In the rows, zero is written as 128.
One turn moves every row onto another: examples first, then more rows asked
q311: [124 129 127  81 153  92 107 114 130 127 149  91 102 142 114 151 150 145
 139 160 112 124 129  92 129  99 144 106 110 134  97 124 143 168 119 112
 125 144 117 119 158 151]
q113: [130  87 133 109 157 141 115 111 139 130 154 115 103 144 115 160 123 164
 143 131 134 126 105  85 126 122 145 121 117 113  92 101 152 174 129 121
 121 125 109 141 151 161]
q285: [ 98 142 125 120 142 122 107 138 134 109 139 103 135 130 107 108 145 127
 127 117 129  75 123  79 140 120 115  92 124 121  95 143 162 112 124 142
 145 125 109 101 164 110]
q53: [126  97 133  92 147 121 136 133 158 134 153 117 110 141 128 130 113 159
 163 127 140 140 118  83 133 114 134 106 152 123 113  99 156 149 115 120
 128 150  94 144 167 165]
q401: [129 116  98 112 101 126 177 151 159 137 111 139 136 159 139  74 107 132
 130 132 135 143 120 112 148 126 135 107 144 110 129 117 157 108 124 150
 134 130 117 121 141  84]
q537: [147 110 121 144 107 159 104 106 116 113 123 150 111 135 131 122 108 103
  74 126 118 138 147 144  93 121 126 167 122 147 162 143 112 118 140 130
 125 122 140 156 113 150]
q212: [136 124 113 122 125 103 164 146 150 130  89 116 145 155 114  80 134 124
 124 161 112 101 131 122 133 121 136  95  97 135 109 126 133 135 115 139
 137 130 137  84 136  84]
q154: [156 105 149 146 144 168 121 115 111 114 140 156 120 125 121 131 119 118
  98 118 123 136 146 137  91 110 123 170 138 161 142 133 114 115 154 112
 138 136 142 156 133 166]
q920: [152 110 146 151 128 156 116 122 115 115 125 140 109 134 111 121 111 111
  95 120 119 116 157 149  90 130 116 162 142 156 146 144  98 126 145 122
 133 132 143 154 112 173]
q411: [144 118 156 144 107 134 109 117 122 125 106 120 122 114 150 111  94 118
 110 122 136 132 146 155  94 120 119 159 125 156 166 153 107 119 100 135
 128 109 135 155 136 178]
q333: [151 127 107 116 134 114 160 131 146 163 134 116 127 137  98  94 128 140
 152 136 153 146 103 138 165 165 134 140 161 130 139  85 132 126 153 106
 130 158 116 134 120 100]
q768: [148 116 169 145 120 144 135 127 120 123 107 137 140 112 158 101 101 119
 119 117 138 136 144 157  97 104 115 155 138 151 148 156 120 101 111 130
 139 112 149 147 145 171]
q219: [113 161 134 145 115 121 167 156 157 126  90 132 131 167 119  83 131 121
 125 148 108 111 124 100 119  97 144 105 125 112 125 145 149 120 123 147
 130 109 132 105 136  94]
q367: [ 97 154  98 116 147 124 121 155 149 104 139 117 135 149 144 146 161 109
 137 128 137  80 118  97 143 136 114  93 131 109 105 117 134 122 116 146
 116 103  96 107 144 110]
q737: [152 130 135 150 127 133 111 118 115 121 141 134 140 106 167 131 119 101
  95 112 136 147 125 166 117 119 117 167 113 162 158 136 103 101 124 120
 120 118 139 166 131 149]
q935: [135 162 113 126 153 112 148 133 136 135 113  92 124 126 104 124 158 121
 146 149 172 119 115 140 163 168 147 133 143 106 138  84 117 139 135 109
 118 116 106 103 120  88]
q464: [151 119 159 145 139 147 116 128 110  99 129 153 134 127 144 119 116 108
 112 103 132 110 145 153  91 115 103 159 155 145 131 153 124 104 136 124
 141 127 150 152 123 177]
q468: [113 137  95 101 130 108 123 152 159 129 166 125 144 154 155 111 129 126
 156 108 130 102 101 102 149 135  96 108 148 136 107 126 158 100 121 148
 129 141  98 141 155 124]
q60: [124 113 130 107 137 112  89  91 127 118 112 114 124  98 107 139 152 139
 129 143 160 126  92 106 152 140 145 117 112  87 130  86 165 162 132  92
 127 153 133 112 118 124]
q758: [120 139 125 123 123 109 131 110 124 157  94  96 135  94  90  98 155 140
 134 149 156 130 100 133 171 151 141 117 125 107 138 106 135 136 140 100
 134 137 143 100 124  89]
q674: [148 107 114 107 128 114 108  92 122 130 122 125 111 134 132 147 126 143
 134 140 160 144  82 138 152 151 150 144 127  70 118  94 164 165 137 107
 115 130 143 139 100 122]
q573: [124 137 121  99 144 111 119 116 133 102 112 113 106 130 134 160 149 121
 138 153 175 133 112 119 147 141 156 120 141  60 130  84 153 162 117 108
 114 119 111 111 112 123]
q210: [141 129 128 141 106 140  92 106 119 129 128 127 121 120 149 120 107 106
  94 121 126 138 132 152 103 127 120 174 114 166 172 147 105 109 122 132
 118 114 130 163 131 154]
q917: [149 131 143 144 118 140 112 108 115 136 126 135 144 104 159 113 115 110
 111 119 139 146 122 163 112 119 116 178 122 169 167 142 112  93 123 120
 126 116 145 159 143 148]
q572: [153 108 130 140 117 157 110 101 111 112 127 162 130 120 153 126 113 106
  86 123 132 157 128 146 101 111 130 176 119 145 162 132 130 107 139 118
 127 126 147 158 124 145]
q502: [116 126 115 125 148 126 113 143 143 114 165 117 135 163 135 130 128 137
 144 103 125  70 102  97 131 136 102 110 129 125  72 143 154 121 125 157
 130 109 110 131 153 130]
q478: [150 119 158 147 120 134 107 124 118 106 113 135 120 127 140 115 106 107
 112 112 134 105 149 161  92 131 104 157 147 142 147 154 111 121 117 130
 134 123 147 151 111 182]
q581: [135 180 137 149 134  99 152 133 145 164 102 105 134 136  94  91 155 127
 152 153 133 117  97 143 146 143 143 145 134 134 148 115 121 132 145 103
 119 132 138 121 112  95]
q649: [107 109 141 108 155 129  90 111 137 106 138 109 120 117  99 140 143 145
 130 128 140 102 115  65 129 114 140 100 108 112 105 105 165 153 122 115
 135 141 104 110 161 142]
q984: [156 130 131  85 140  70 104  98 121 105 113 102 103 140 121 132 135 125
 132 166 151 135 114 127 136 122 164 133 114  90 117 106 171 167 116 102
 129 151 132 112 115 122]
q298: [115 140 110 129 132 136 175 157 152 123  93 113 131 146 120 105 138 119
 130 151 148 115 135 112 145 134 147  99 129  99 126 109 128 128 114 144
 124  96 104  87 140  79]
q172: [105 149 124 127 113 116 147 136 127 136  96 103 139 121 101  75 141 129
 122 137 139 108 125 114 155 127 130  92 132 103 118 143 149 108 127 138
 147 118 135  88 145  76]
q446: [148 106 117  89 130 101 122 114 143 110 130 140 115 142 138 126 123 133
 151 130 164 142  97 124 146 147 134 129 165  75 123  86 179 148 132 107
 127 163 124 143 102 138]
q891: [152 119 166 153 127 135 139 130 119 123 117 124 130 106 159 116 102 119
 107 117 139 150 147 162 103 101 124 150 128 153 150 146 102 112 109 123
 129 110 143 158 145 167]
q881: [158 104 136 153 124 155 124 116 116  99 129 155 124 124 152 133 109 102
  71 120 129 156 143 146  99 102 135 159 114 137 152 130 117 112 136 122
 124 124 141 160 122 146]
q631: [161 115 152 163 151 153 132 131 115 108 146 141 122 124 124 129 119 111
  92 111 126 132 154 151 100 115 123 162 136 161 136 134  98 115 148 114
 134 130 136 159 127 165]
q109: [105 173 125 128 148 106 100 144 154 109 153 125 133 165 134 134 156 112
 139 123 107  74  99  83 119 111 115 115 120 132 108 140 158 123 130 138
 119 128 112 133 139 134]
q703: [120 135 156 118 156 119 110 116 157 130 132 115 103 142 110 150 142 147
 147 152 122 129 108  75 111  95 159 126 110 125 130 101 150 174 124 102
 112 138 107 137 149 164]
q376: [112 139  99  97 137  94 113 143 142 112 138 116 141 159 139 127 158 115
 127 145  97  82 119 106 134 113 108  88 104 137  86 142 143 133 119 143
 128 136 132 107 141 117]
q420: [167 146 123 119 145  74 134 121 134 137 104  92 132 138  97  92 143 122
 140 161 147 109 111 150 151 154 148 142 110 138 124 100 135 144 131 106
 132 151 131  97 113  88]
q757: [159 123 159 154 133 130 124 135 111  90 127 141 132 123 158 125 112 101
 100 103 142 120 147 167 100 113 110 151 145 132 130 151 117 107 125 126
 137 122 150 157 116 169]
q574: [127 127 118 137 111 128 170 149 141 138 107 113 134 160 131  78 104 140
 133 128 135 112 117 122 140 129 132 108 128 106  99 148 150 111 115 167
 138  91 129 110 148  85]
q192: [139 150 144 121 128  90 107 102 141 114  93 134 118 137 132 134 146 119
 138 157 150 133  86 128 134 126 158 142 123  74 147  97 170 162 129  95
 112 143 145 128  86 128]
q878: [146 142 113 135 124 112 154 118 126 175 118  94 131 131 106  96 127 149
 147 140 156 136  93 158 169 164 141 148 131 121 126 114 125 131 142 121
 124 109 138 126 125  84]
q270: [103 131 124 102 163 134 126 133 147 122 143  99 107 132 120 167 154 139
 148 145 145 121 129  83 135 121 146 101 131 110 115  94 129 162 114 119
 112 113  87 115 161 146]

q60 goes to q758
q703 goes to q192
And these:
q768 goes to q464
q333 goes to q401
q311 goes to q984
q631 goes to q881
q574 goes to q502
q270 goes to q573
q411 goes to q478

One turn moves every row onto another: examples first, then more rows asked
q196: [ 76 142 111 103 146 123 133 104 159 173 129 148 125 119 142 125 128]
q564: [116 134 103 134 144 137 101 110 134 121 132 150 117  83 138 119 103]
q550: [118 123  67 134 115 115 109 141 139 104 112 148 113 126 117 162 135]
q178: [114 118  64 145 116 112 119 130 157 108 112 143 109 147 136 160 128]
q50: [102 125 110  87 136 115 171 153 143 154 122 153 140 117 138 117 129]
q450: [146 133 179 159 142 123 113 120 125 128 128 140 117 136 107 158 137]
q515: [117 133 154 127 143 134 105  99 119 168 144 153 115 101 142 152 142]
q814: [151 107 136 116 127 129 167 143 116 153 145 151 133 137 179 131 124]
q78: [106 110 136 108 161 111  97 155 141 108 122 126 129 165 136 173 122]
q733: [127 111 119 164 166 112 128 156 167  93 119 134 112 121 152 116 132]
q931: [120 134 111 129 171 123  92 155 137  96 126 142 117 105 135 102 140]
q947: [100 137 101 124 113 121 129 127  95 154 137 139 104 159 114 171 160]
q933: [120 129 118 139 135 122 162 132 149 186 126 138 129 100 143 148 130]
q354: [163 137 147 107 133 132 129 149  95 117 137 144 137 169 136 117 123]
q620: [121 130  53 130 115 123 107 136 134 115 121 142 114 144 138 151 127]
q603: [ 87 134 151 131 125 126 112 131 139 120 107 148 109 181  95 149 160]
q612: [ 86 145 133 140 140 124 108 104 150 102 138 125 105 159 146  86 129]
q679: [119 139 196 126 134 134 117 163 147 135 129 153 130 135 137 147 135]
q743: [133 136  96 156 168 133  99 136 146 120 136 127 111 134 174 103 125]
q770: [122 124 129 132 113 132 149 153 129 128 116 139 119 213 138 134 141]
q851: [107 133 133 132 117 129 105 179 135 172 118 150 120 129 104 113 145]
q276: [112 139 183 131 136 137 120 143 163 142 136 148 125 169 169 136 122]
q640: [ 83 106 155  89 144 109 144 112 154 118 131 170 121 141 148 124 134]
q823: [119 113 162 130 125 121 156  95 132 150 125 130 113 129 147  89 150]
q945: [134 151 131 144 117 149 104 146  98 155 122 132 117 171 115 151 154]
q436: [ 88 113 141 151 121 116 127 160 176 163 112 150 110 158 122 117 137]
q831: [107 121  96 126 108 115 157 136 110 146 136 136 107 185 137 163 151]
q756: [141 116  95 148 135 134 141 127 144 120 131 143 122 107 167 116  90]
q15: [137 136 128 124 124 126 141 165 108  93 135 126 126 137 139  82 132]
q765: [121 122 153 115 126 127 147  99 116 152 130 132 117 128 148  80 148]
q104: [122 139  87 125 125 119 168 114 131  91 125 153 112 128 134 157 156]
q628: [128 149  79 142 125 128 156  95 130 110 133 144 107 135 150 160 150]
q665: [113 155  80 116 128 128 141  96 122  99 131 153 109 128 133 150 156]
q433: [131 109 126 123 154 117 109 163 132 123 129 116 133 173 156 174 114]
q972: [110 131 160 123 146 120 117  97 149 111 132 148 117 195 141 122 117]
q182: [119 123 128 121 160 124  80 148 124 130 131 118 128 155 140 179 120]
q293: [122 115 165 121 125 121 152 108 119 145 122 133 117 114 133  89 157]
q361: [134 137 152 189 130 126 124 130 133 121 134 112 107 111 128 125 141]
q149: [ 81 120 112 119 116 105 146 128 120 130 127 146 101 171 111 168 160]
q596: [107 131 114 132 115 134 116 167 143 181 128 144 121 172 147  95 127]
q439: [106 109 111 127 143 117 136 125 160  90 119 159 120 100 139 113 100]
q680: [124 153 172 105 133 147 107 162 130 145 140 150 136 155 159 124 126]

q851 goes to q596
q831 goes to q149
And these:
q354 goes to q972
q665 goes to q628
q178 goes to q550
q765 goes to q823
q603 goes to q945
q196 goes to q933
q743 goes to q733
q756 goes to q439
q679 goes to q680
q515 goes to q814
q15 goes to q612
q182 goes to q433

